Here are some points:
[ 51  29 -12  -9 -14 -12  67 -72 -80]
[-37 -32   5  21 -57   2  -8  30  31]
[ -86 -109    9   46   34   43  -55   38   82]
[ 50 -20  -8  12   2 -16  39 -43 -22]
[  2 -46  -9  -8 -56  15 -47  43  42]
[-18 -49  31  18  69  44 -20  14  42]
[ 18 -32 -11  21 -33  -3 -26  45 -27]
[ 31  -5  -9   2  63 -15  31 -83 -68]
[  1 -24  17   8 -65   3 -27  31  30]
[-30  43 -23  -8  22 -11  -9  -3  53]
[  5  29  -3  -6 -10  -5  19 -33   6]
[-16 -36 -18 -21 -34  20 -40  44  60]
[  1  38 -15 -23  37  -9  14 -10  -7]
[ 31   8  26   1  81  29  17 -85 -36]
[ 11 -26  22 -22 -10  -6  10  14  54]
[-26  -3  -6   8 -13 -30  -2  13  49]
[ 49 -12 -22 -28  26  -6  13 -38 -28]
[ 50  19   5  -7  -2  -3   7 -42 -32]
[ 33 -49  20  35  53   4  30 -67 -21]
Then 13 other points, each followed by its number:
[-28   8 -11  -4 -24  -7  12  43  37] 0
[ 21  28 -33 -24 -72  28 -19  63   0] 1
[-36  31 -12 -28 -43  22 -65  82  -8] 2
[ 50 -49  15  -2  -6 -58  14 -70 -41] 3
[ 17 -67  32  18 -79  14 -24  18   4] 4
[ 29  38   6 -18  40 -41  42 -26 -53] 5
[-13  27  -3 -29  73  28  16  -4 -48] 6
[-26 -32  31 -18  19 -19  -8   3 -22] 7
[-12  66  27  -2  47  13  -8 -57  -4] 8
[ 61  61 -36 -21  19   1  -2 -26 -60] 9
[ 16 -20  -3  -8 -20   9 -36  37  29] 10
[  5 -60  33   8  23  32 -12  -6  38] 11
[  5   9  14  10   5  -6  45 -74 -22] 12
Which two of these numbered points are nearest to each point below, looking only along the 3 directions in which the first points spread most? Their numbers follow each, nearest first.
[ -1 -47  18 -11 -36  -6 -15  42  32] > 10 0
[-29  75   2 -27  22   1  -1   8 -35] > 8 6
[ 26   2 -28  13   7 -12  -6  10   9] > 7 10
[ 18  13   9  -3   8 -48   9 -30 -37] > 12 5
[-32 -21  13  -6  97  49 -44  50  29] > 11 7
[  61   60  -48  -19   75  -10   57 -127  -63] > 5 9
[-23 -57  12  -5 -24 -21 -33  30  25] > 10 0
